In the rows, zero is written as 128.
Rotation paths and how fast each direction turns (degrees per step)
Each turn is a multiple of 5 degrees from 10 to 175, or 0.
Each row of a path follows its step; steps can be skipped.
path 1
step 3: [134 117 123 134 131 131 122 144 132 128 121 135 122 128 123 117 135 131
 125 137 129 124 122 125 128 124 131 125 130 120 124 129 124 125 125 128
 129 126 127 140 130 131 137 142 124 130 129 135 135 124 126 131 123 124
 116 130 139 133 126]
step 6: [126 116 127 123 132 123 130 134 129 128 125 131 133 146 130 117 120 138
 131 131 136 122 131 128 125 124 123 130 139 124 131 126 136 131 127 132
 129 124 123 134 133 139 119 132 131 126 121 139 122 124 128 135 133 129
 125 131 133 132 125]
step 8: [131 114 126 116 137 129 131 121 129 129 119 135 123 138 132 128 136 127
 129 129 124 130 133 130 126 137 122 136 129 128 127 126 144 120 132 117
 118 125 133 130 129 130 131 127 135 132 126 121 129 127 128 132 126 121
 123 140 126 129 131]
step 14: [125 124 122 140 134 131 127 131 120 121 123 129 126 138 135 111 126 135
 132 129 136 134 127 135 125 132 124 133 124 131 133 131 124 122 124 129
 130 132 126 137 132 128 124 128 123 128 135 128 141 123 125 141 128 119
 122 137 128 126 123]
step 16: [136 120 136 126 132 128 127 123 132 125 131 135 127 135 137 131 133 134
 124 135 132 133 123 129 131 137 124 128 135 118 123 128 128 127 135 137
 129 127 134 133 128 134 130 125 134 128 140 128 140 133 119 138 132 125
 125 129 135 122 141]
step 21: [132 119 125 128 139 130 125 137 135 137 128 126 124 123 130 115 127 127
 130 134 135 127 129 128 137 115 116 130 128 131 124 130 134 130 133 120
 126 121 124 144 135 126 133 131 127 128 121 129 135 131 128 130 122 124
 125 126 141 125 125]
step 25: [129 119 124 123 128 125 136 135 126 126 133 126 126 134 126 127 123 135
 118 126 132 135 127 131 123 134 137 121 132 125 134 123 131 122 135 130
 133 130 121 126 134 136 128 129 128 125 123 122 134 127 134 144 127 115
 126 145 128 138 128]
step 26: [123 119 133 116 124 139 126 129 124 128 126 129 125 135 133 131 134 133
 119 126 121 129 135 130 121 132 115 130 116 129 123 133 135 131 126 118
 125 125 124 121 124 121 137 126 137 134 130 125 129 131 128 137 116 125
 128 134 130 126 130]
step 28: [134 121 131 138 122 140 131 140 123 128 129 123 132 128 126 124 129 127
 118 133 133 133 129 124 114 133 127 126 130 116 121 128 132 131 125 127
 131 124 118 126 134 131 138 129 127 123 123 130 124 125 132 130 121 117
 127 123 141 127 121]
[129 127 126 130 126 127 128 125 126 129 128 129 126 127 127 130 129 128
 126 125 127 129 129 126 126 130 129 130 132 126 128 126 132 131 128 128
 128 126 129 129 126 126 130 128 127 128 127 126 130 130 130 128 125 131
 129 127 130 127 126] : 40
[128 128 129 126 129 127 127 127 129 127 129 131 128 128 130 129 130 126
 127 125 125 131 128 125 127 127 127 130 127 128 126 127 126 128 125 129
 131 130 130 130 128 131 130 132 128 126 127 127 126 127 127 130 125 129
 126 128 124 125 127] : 95
[126 126 127 131 127 130 127 130 126 126 129 128 128 128 128 126 130 129
 126 130 130 128 129 129 125 128 127 127 128 128 129 126 126 128 128 130
 129 132 130 126 126 127 130 128 127 124 132 125 128 128 126 127 128 129
 131 128 129 126 130] : 25
[126 127 127 128 130 128 130 128 130 130 125 124 127 128 130 128 129 128
 131 129 126 124 128 131 124 128 129 130 129 127 125 129 129 128 126 126
 130 128 128 126 127 125 126 128 126 130 130 128 131 127 128 131 127 127
 129 127 124 126 128] : 120
[129 126 129 127 127 128 127 128 125 129 127 129 129 128 127 127 126 126
 128 128 130 126 128 127 127 128 126 132 127 125 127 130 131 129 127 125
 126 131 126 128 129 128 127 132 129 130 129 127 126 125 126 125 125 127
 131 128 128 130 129] : 160
path 2
step 0: [135 131 127 127 117 129 115 131 124 127 140 123 132 124 131 123 125 125
 128 138 129 132 117 128 126 128 120 132 132 130 136 133 122 130 119 121
 118 135 128 132 128 117 122 141 121 121 137 120 132 126 125 129 118 121
 131 120 110 130 130]
step 3: [132 127 127 126 129 129 120 141 128 129 127 135 131 123 119 120 129 126
 127 135 130 129 127 131 120 134 118 124 137 123 137 133 131 146 128 130
 120 125 129 132 126 118 123 142 132 134 124 115 121 129 131 126 114 129
 135 128 114 130 125]
step 4: [120 129 119 130 114 137 125 129 132 131 127 130 128 117 130 138 137 119
 120 132 132 125 130 129 139 129 123 137 131 130 127 136 140 140 122 129
 128 128 135 127 123 115 115 140 128 128 134 131 130 131 130 140 124 124
 130 128 124 134 134]
step 14: [123 121 122 131 131 146 123 132 120 134 130 126 123 126 125 128 121 121
 124 129 124 122 131 125 128 131 127 132 135 122 137 125 142 139 131 122
 127 125 130 131 115 121 122 132 122 127 122 122 117 127 135 136 132 117
 132 123 113 129 123]
step 19: [134 133 122 124 117 129 126 134 124 134 137 124 123 127 124 140 129 124
 119 129 135 126 126 130 121 133 129 121 134 122 132 132 131 136 131 131
 127 132 123 144 122 112 122 147 132 131 124 123 123 130 128 127 124 129
 141 124 120 134 127]
step 20: [129 128 124 127 123 152 125 126 119 139 137 121 123 124 123 125 121 126
 123 132 127 125 130 130 135 126 126 139 124 134 125 133 134 138 128 130
 128 135 134 128 120 122 118 140 117 121 128 129 132 129 129 143 126 124
 125 124 123 133 130]
step 21: [130 114 126 139 130 134 122 131 121 126 143 126 131 121 133 123 127 131
 125 131 120 137 129 126 129 120 128 130 138 124 123 122 136 138 132 125
 120 135 118 124 122 117 129 132 119 132 129 120 136 140 127 132 124 134
 133 125 122 116 128]
step 25: [131 127 128 128 119 134 124 129 122 141 140 126 134 119 133 134 129 121
 129 122 125 131 124 120 124 126 120 121 133 127 138 129 130 135 118 130
 128 136 124 131 123 113 125 143 128 119 119 120 129 127 126 126 125 120
 128 115 115 129 122]
step 26: [140 124 127 130 127 136 123 120 113 130 128 123 122 122 130 130 128 127
 122 133 133 126 130 130 129 132 123 146 131 130 131 128 131 132 129 124
 125 129 125 130 128 113 120 142 113 126 128 128 132 133 119 137 127 121
 139 119 136 125 135]
[126 128 130 127 129 127 128 124 129 131 128 129 129 126 127 129 128 126
 127 126 126 129 126 129 126 130 130 130 128 126 124 130 131 131 127 128
 129 128 129 130 127 127 131 130 128 127 129 131 128 125 129 128 128 126
 129 129 124 129 127] : 70
[130 130 129 128 127 128 128 128 128 127 127 131 129 129 126 130 124 130
 129 125 129 127 130 131 127 127 126 130 127 131 127 125 130 132 129 127
 130 128 126 125 125 128 129 128 128 126 126 126 130 128 130 127 129 128
 131 129 127 128 130] : 60
[129 128 129 123 124 125 127 127 129 126 125 129 127 130 127 131 127 128
 126 132 126 129 126 130 129 130 127 129 126 126 131 128 129 128 130 125
 128 127 129 128 129 127 127 131 128 128 132 128 127 129 128 129 130 129
 129 127 128 128 127] : 95
[128 129 131 127 126 131 129 126 124 130 126 127 128 126 129 131 128 128
 130 127 130 126 130 126 130 129 128 125 127 128 126 128 129 125 131 125
 127 126 130 129 127 128 129 129 128 128 125 128 127 127 127 130 129 127
 128 127 129 129 127] : 120
[124 128 131 127 128 127 124 127 127 127 131 128 129 127 129 129 129 125
 130 129 131 126 130 131 129 130 131 130 130 129 129 127 130 128 127 126
 130 128 127 129 128 129 126 125 128 127 129 126 129 127 127 126 127 126
 128 126 130 125 127] : 85
[130 127 128 128 130 127 129 128 127 129 130 128 125 129 124 129 126 129
 128 128 128 134 127 131 130 128 127 129 130 131 128 129 128 127 129 128
 128 127 131 127 129 129 125 126 127 128 126 130 126 128 129 130 129 124
 130 127 128 125 126] : 120
[129 129 126 127 126 128 130 128 129 130 127 127 131 130 132 129 128 127
 126 127 127 126 130 130 128 128 126 131 129 129 128 130 127 130 128 129
 128 127 130 131 129 129 128 124 125 130 128 126 128 129 129 130 127 127
 130 124 130 131 127] : 115
[130 130 127 131 127 127 126 129 126 124 131 127 130 128 129 128 125 128
 129 127 129 128 126 128 129 129 128 131 130 126 128 125 129 126 128 128
 129 126 127 130 128 127 130 128 128 133 127 129 126 128 129 127 131 126
 128 129 125 128 130] : 155
path 3
step 3: [124 125 126 127 125 135 125 135 129 131 123 130 140 122 123 126 136 131
 132 131 123 125 115 129 118 113 133 130 122 127 125 134 131 120 138 127
 131 125 130 120 139 131 130 127 118 132 130 108 130 134 140 127 133 135
 122 119 135 136 125]
step 5: [130 135 117 130 133 131 126 126 131 128 124 130 127 124 128 125 133 135
 139 128 127 123 137 129 123 117 105 121 122 131 129 124 127 126 124 131
 135 133 132 126 124 143 117 120 137 127 124 136 126 127 135 135 117 130
 122 139 135 123 122]
step 7: [136 127 118 122 127 139 122 136 118 126 135 124 128 133 125 122 108 126
 120 121 134 128 123 123 121 127 132 125 134 130 122 131 123 125 128 124
 121 123 138 117 123 139 117 125 122 127 121 125 135 126 126 117 124 133
 122 118 130 136 122]
step 8: [138 134 121 132 117 134 126 124 118 131 124 129 134 131 132 135 129 135
 128 137 129 132 134 107 127 119 129 145 126 131 119 123 127 121 139 124
 131 121 131 123 131 133 121 118 127 129 131 128 135 123 129 128 128 133
 130 132 141 134 123]
step 13: [132 128 130 119 120 138 130 117 133 128 126 134 144 130 132 133 138 120
 135 119 124 130 130 126 123 115 123 126 119 131 127 122 130 134 132 126
 131 134 138 124 129 136 125 128 132 135 133 133 134 140 127 136 117 123
 128 125 142 119 118]
step 14: [133 138 121 135 129 140 123 135 142 133 116 130 129 115 132 122 132 124
 126 126 132 130 135 137 118 123 113 126 122 129 127 128 127 136 126 134
 120 127 127 127 128 144 116 136 134 118 123 129 129 125 129 130 121 128
 127 132 133 122 134]
step 15: [118 139 132 127 130 136 129 138 127 127 130 133 137 123 136 122 119 129
 121 124 123 121 124 124 118 135 120 125 126 127 126 132 120 121 116 133
 131 123 134 111 135 141 121 117 126 117 120 128 128 129 135 126 130 128
 131 126 123 138 125]
step 25: [136 125 127 120 121 133 137 132 129 127 140 129 140 123 121 131 122 128
 120 120 139 130 134 126 121 126 127 123 129 136 128 129 135 131 133 124
 125 113 139 124 126 125 124 123 124 120 124 128 128 130 122 131 135 133
 127 118 143 144 118]
step 26: [140 136 130 128 129 128 124 125 117 141 125 120 135 128 123 128 133 121
 118 130 134 137 128 121 127 114 114 141 126 136 127 124 134 127 129 121
 131 129 136 121 134 131 116 131 129 122 136 133 126 131 128 120 134 137
 124 126 137 120 121]
[126 128 128 125 129 129 127 130 126 125 124 127 128 131 127 127 131 128
 129 129 126 128 128 127 129 129 127 127 130 130 125 127 129 127 125 128
 131 130 128 128 127 127 126 128 130 128 130 129 128 130 131 127 128 127
 129 126 132 131 126] : 140
[126 129 128 127 130 128 127 125 128 128 126 132 126 127 129 128 127 129
 128 127 128 128 126 129 129 127 129 130 128 128 124 128 127 127 127 129
 129 125 129 130 127 130 128 132 130 129 127 129 125 129 127 131 129 128
 129 132 130 124 127] : 80
[130 131 128 130 129 125 130 127 127 128 131 126 128 129 126 127 128 126
 126 125 125 129 129 125 129 129 130 129 130 127 127 126 128 128 128 127
 127 126 124 127 125 127 126 127 128 127 130 127 129 128 129 127 132 132
 129 130 130 127 127] : 40
[125 128 129 126 130 128 128 131 131 128 129 130 127 125 128 128 129 128
 130 127 126 132 128 129 130 128 129 130 127 129 131 129 128 129 127 127
 128 131 128 126 129 131 126 128 127 127 129 127 130 130 130 130 131 129
 132 126 127 127 129] : 25
[129 134 130 124 128 126 128 126 127 126 128 129 128 126 128 129 130 128
 127 130 131 127 129 131 130 127 125 127 127 129 129 129 129 129 132 129
 127 130 126 130 127 128 126 126 128 128 129 131 130 129 127 127 129 128
 128 129 129 126 126] : 85
path 4
step 0: [129 139 132 126 132 130 124 131 130 127 139 134 126 127 127 144 115 120
 122 129 117 132 119 135 137 134 134 120 131 122 120 130 129 129 125 134
 130 125 130 123 116 127 125 124 122 133 125 131 136 132 126 128 130 132
 132 120 148 130 116]
step 3: [131 134 125 124 122 132 120 125 128 131 134 134 138 119 128 149 126 122
 132 123 136 129 122 129 122 141 133 115 134 127 120 132 125 130 130 121
 128 119 115 128 130 126 124 126 126 138 120 118 132 124 134 131 116 129
 128 133 123 132 118]
step 6: [123 130 121 115 125 135 131 123 122 135 138 125 130 122 131 141 122 128
 130 128 127 126 118 114 129 134 128 123 136 126 132 124 122 118 128 129
 119 129 131 129 128 105 118 132 121 116 125 124 127 126 119 137 127 129
 124 127 127 132 125]
step 7: [133 142 132 121 111 133 135 127 125 130 132 130 127 124 130 118 138 131
 129 123 133 136 130 122 116 113 128 126 122 128 132 135 132 124 126 127
 124 138 140 133 120 134 131 132 133 122 125 129 128 137 140 133 117 131
 128 120 130 132 123]
step 8: [129 122 128 135 114 133 112 141 132 130 129 130 124 118 134 124 122 121
 140 133 128 128 120 125 123 137 133 123 136 133 129 139 125 117 126 142
 133 124 127 127 128 129 132 124 130 130 115 134 122 137 130 131 138 120
 126 128 133 122 128]
step 12: [128 145 131 125 128 134 140 121 131 131 134 134 132 126 123 142 133 125
 136 129 125 132 121 130 123 139 140 131 124 113 129 138 135 133 124 115
 131 125 121 128 123 126 128 129 129 126 122 138 135 127 124 138 125 136
 125 124 130 120 119]
step 13: [126 132 130 127 125 131 129 131 133 132 121 121 121 124 126 126 115 138
 127 118 124 133 133 132 129 129 122 114 126 133 139 120 135 137 123 136
 130 116 128 142 125 129 126 129 142 125 118 138 123 139 139 123 120 128
 127 129 132 121 125]
step 14: [119 125 118 126 130 131 130 140 139 133 131 138 127 128 118 125 122 121
 132 133 140 127 125 122 137 139 129 128 128 117 135 122 118 125 125 126
 123 130 122 130 128 122 133 123 136 140 118 124 128 129 136 131 133 121
 125 121 122 145 123]
step 16: [126 127 119 126 119 131 131 135 127 124 135 140 132 128 141 126 131 130
 129 117 125 137 129 125 132 114 130 108 129 129 122 125 132 128 127 127
 137 128 135 131 127 125 131 129 137 121 122 129 132 134 140 115 128 117
 129 121 134 130 119]
[128 130 128 128 127 127 125 123 129 128 125 127 127 130 126 127 130 130
 129 130 126 128 127 129 126 129 130 130 126 128 131 127 128 128 129 126
 126 131 131 127 127 129 131 126 129 128 128 129 131 129 127 128 126 128
 128 127 132 129 127] : 140
[127 129 127 126 128 128 127 129 125 128 130 128 126 132 128 128 124 130
 127 129 124 124 128 128 127 126 125 126 130 128 130 126 128 128 131 130
 128 130 128 130 128 129 127 125 126 127 127 127 128 128 130 129 128 131
 127 126 130 126 130] : 160
[130 128 127 127 129 130 127 130 127 128 125 128 128 127 125 127 129 129
 123 126 129 128 130 127 125 129 129 126 131 126 127 129 125 124 127 125
 128 127 131 127 127 129 126 128 128 128 128 126 130 127 129 128 129 130
 125 128 128 129 129] : 90
[127 125 130 129 126 128 129 128 128 124 127 129 128 126 131 128 128 128
 127 128 127 129 127 127 130 125 127 128 130 127 128 126 128 124 129 128
 126 131 128 126 124 126 129 129 129 126 126 128 131 132 129 131 129 128
 128 130 129 129 130] : 40
path 5
step 1: [137 122 132 128 124 149 130 122 137 132 125 119 145 131 135 123 127 133
 132 129 131 121 123 116 130 123 129 130 134 133 117 128 138 139 127 126
 137 133 120 121 126 147 130 128 129 128 131 131 123 126 132 127 122 124
 131 125 114 122 124]
step 5: [126 134 122 109 123 128 125 129 124 128 141 134 121 130 129 130 134 127
 128 150 129 134 117 130 138 139 122 123 126 126 139 126 127 127 132 128
 127 127 118 133 124 137 121 135 126 119 139 118 118 136 131 125 125 124
 124 133 117 127 125]
step 7: [139 129 117 123 129 132 125 118 128 118 125 127 138 118 125 124 121 135
 138 138 126 129 120 128 127 128 118 129 119 131 125 141 141 129 128 122
 126 127 127 117 122 137 131 117 116 125 132 122 120 134 132 111 132 125
 137 132 128 133 134]
step 10: [124 131 130 123 133 131 131 116 131 132 135 120 130 121 135 132 123 134
 136 129 138 131 143 130 132 127 119 124 126 130 128 142 140 120 121 119
 139 128 121 130 119 145 127 125 121 132 129 127 115 128 126 121 134 120
 138 137 125 138 122]
step 11: [129 129 118 118 126 133 135 121 135 125 140 131 131 140 134 141 138 122
 123 129 141 131 146 132 131 126 131 127 128 133 130 125 125 121 130 133
 135 127 124 128 126 127 132 130 138 124 140 132 113 142 136 125 123 127
 136 138 126 138 123]
step 19: [136 122 133 116 126 132 131 131 139 116 129 122 145 123 121 121 132 125
 135 137 131 126 141 131 131 137 124 134 139 116 127 127 116 118 128 125
 127 136 122 126 124 132 127 121 122 124 131 126 120 132 122 126 142 113
 130 125 129 134 120]
step 20: [136 135 127 114 125 123 135 136 121 121 148 129 136 129 129 122 131 128
 129 137 131 120 142 128 119 132 112 134 130 127 123 132 127 123 122 137
 120 131 113 130 119 121 125 138 131 128 136 135 129 140 128 126 129 130
 126 124 128 120 126]
step 24: [132 127 127 141 134 130 112 127 130 124 127 134 124 126 122 132 138 134
 131 123 132 139 126 122 115 121 120 131 127 127 120 122 131 119 137 120
 118 135 116 123 133 134 127 121 125 135 126 125 132 142 127 118 130 115
 131 133 129 135 114]
step 26: [129 119 124 134 130 124 132 128 133 128 139 130 131 139 136 127 133 133
 136 119 133 131 123 136 120 126 127 132 148 135 112 132 136 127 131 143
 125 127 121 129 127 139 127 134 130 127 137 129 124 145 129 131 127 140
 127 126 122 127 116]
[127 126 127 126 127 126 127 126 129 126 129 129 128 124 130 126 129 127
 129 128 127 128 127 128 124 127 128 127 124 129 128 128 130 127 129 129
 129 130 127 127 127 128 128 130 129 127 126 126 129 129 129 134 128 127
 128 130 131 132 128] : 25
[130 128 127 128 130 127 130 128 131 126 126 127 130 127 128 128 128 125
 125 124 129 126 126 128 131 126 131 128 129 129 127 127 128 127 130 128
 128 130 127 130 131 130 127 128 132 125 126 130 127 131 128 127 126 129
 129 127 129 127 127] : 145
[128 130 132 126 130 127 126 125 126 128 131 127 129 130 131 127 129 130
 130 129 129 130 129 130 129 128 127 129 129 132 129 127 129 129 126 129
 131 128 128 131 130 128 125 130 127 124 129 131 130 129 127 129 128 128
 127 130 126 127 127] : 70
[124 129 127 124 124 127 129 127 125 126 129 129 129 127 125 126 129 126
 130 126 131 127 128 129 130 126 129 128 130 128 129 126 124 129 128 128
 128 125 129 129 127 130 128 128 128 127 130 127 126 126 127 127 128 126
 128 132 129 128 128] : 125
path 6
step 0: [125 131 128 136 138 125 131 137 126 126 126 136 123 118 129 141 135 129
 146 135 128 134 134 125 114 126 130 135 117 134 129 131 115 126 124 123
 127 122 136 130 135 145 125 128 134 128 134 138 128 131 131 130 123 127
 132 122 129 119 120]
step 5: [122 126 121 130 132 129 137 144 133 125 122 142 119 127 132 133 137 137
 129 132 120 128 131 115 118 134 128 131 122 134 129 127 130 124 131 119
 133 122 135 128 133 136 134 117 140 132 136 142 126 133 128 129 129 134
 133 115 129 126 125]
step 7: [126 133 116 121 124 133 135 127 141 126 127 133 133 128 115 129 130 128
 129 139 142 128 131 127 121 128 128 137 118 116 128 129 129 123 131 130
 135 114 132 122 129 132 138 127 131 124 143 131 130 128 129 133 129 129
 119 127 143 116 133]
step 15: [125 133 124 123 143 128 136 125 133 126 131 132 130 115 121 136 126 130
 117 145 122 132 135 132 123 124 130 131 121 130 131 132 123 136 118 124
 128 124 124 134 127 128 126 124 137 124 126 128 124 122 140 139 123 145
 137 128 124 136 133]
step 17: [130 120 124 128 128 131 133 144 129 135 137 128 129 132 123 141 135 130
 117 139 131 116 140 128 131 130 131 135 142 127 129 132 124 124 119 131
 127 118 125 125 137 139 121 114 130 120 129 128 128 133 133 126 128 137
 124 120 130 122 124]
step 24: [128 128 111 124 121 146 131 129 127 133 135 126 134 122 125 130 130 130
 117 133 123 129 135 127 135 122 136 130 122 126 140 121 124 134 122 112
 132 121 124 133 127 132 124 128 129 126 135 139 133 121 130 136 129 137
 131 128 124 130 143]
step 25: [138 137 129 133 138 126 128 134 134 131 138 133 126 120 126 134 139 121
 135 130 130 131 134 120 122 127 134 136 127 132 134 127 120 127 127 119
 137 129 132 146 142 129 142 124 130 133 133 140 124 118 127 132 128 132
 127 130 131 125 115]
step 28: [125 131 123 118 122 136 136 126 128 127 141 135 118 126 121 131 131 124
 119 147 134 126 130 126 123 129 122 132 129 123 119 128 134 122 129 128
 136 107 122 133 130 135 131 132 126 120 142 130 134 127 131 128 127 133
 122 126 135 118 128]
step 29: [136 121 121 128 126 141 123 128 127 127 130 121 121 118 125 143 131 132
 123 134 131 129 141 127 127 126 136 138 126 129 139 120 119 135 116 115
 125 127 127 130 132 131 128 134 121 125 126 132 138 121 133 135 117 138
 121 134 116 127 128]
[130 128 130 129 129 127 128 127 127 129 129 130 127 126 130 128 126 126
 131 128 131 131 129 131 127 130 129 131 127 129 131 129 131 128 129 129
 129 127 125 128 127 128 129 128 130 129 132 128 128 128 126 126 127 125
 125 130 130 131 126] : 155
[129 122 131 129 132 129 128 129 126 126 127 130 130 126 128 129 128 127
 127 128 128 125 128 130 127 127 128 128 128 132 127 129 130 127 126 127
 126 128 128 126 128 128 127 131 127 128 128 129 130 127 129 126 129 129
 129 128 128 124 126] : 125
[130 129 127 129 128 129 128 131 124 130 130 129 130 125 129 128 127 129
 130 125 126 126 128 128 129 129 129 130 130 128 126 128 126 127 127 127
 129 129 127 132 129 130 126 130 126 128 127 127 126 131 128 129 131 125
 128 129 132 128 131] : 135
[126 129 127 126 130 128 128 128 130 124 128 127 129 125 127 129 128 125
 131 128 128 127 127 131 129 126 128 127 130 128 128 128 127 130 131 129
 128 127 128 130 129 129 130 130 126 132 127 128 128 131 124 126 127 129
 126 124 129 127 128] : 155
[129 129 124 129 128 132 129 123 131 127 129 130 126 128 129 128 128 127
 129 129 126 128 127 127 129 128 130 127 129 133 130 127 128 127 126 127
 129 130 127 128 128 129 129 127 125 129 128 125 127 126 129 127 128 126
 129 128 128 128 129] : 70
[126 129 126 126 129 128 127 128 128 124 129 129 126 124 127 126 129 127
 130 126 129 127 131 127 128 128 128 126 128 127 128 130 132 123 129 129
 126 127 127 129 130 127 127 127 131 127 126 129 128 128 132 129 126 126
 129 129 127 127 128] : 140
[130 130 128 127 126 124 128 128 131 130 128 129 129 126 131 128 128 129
 130 127 123 127 127 128 126 127 128 128 124 132 130 132 127 129 130 126
 128 128 127 128 126 127 126 127 128 127 126 129 125 128 129 128 128 131
 128 126 128 128 125] : 70
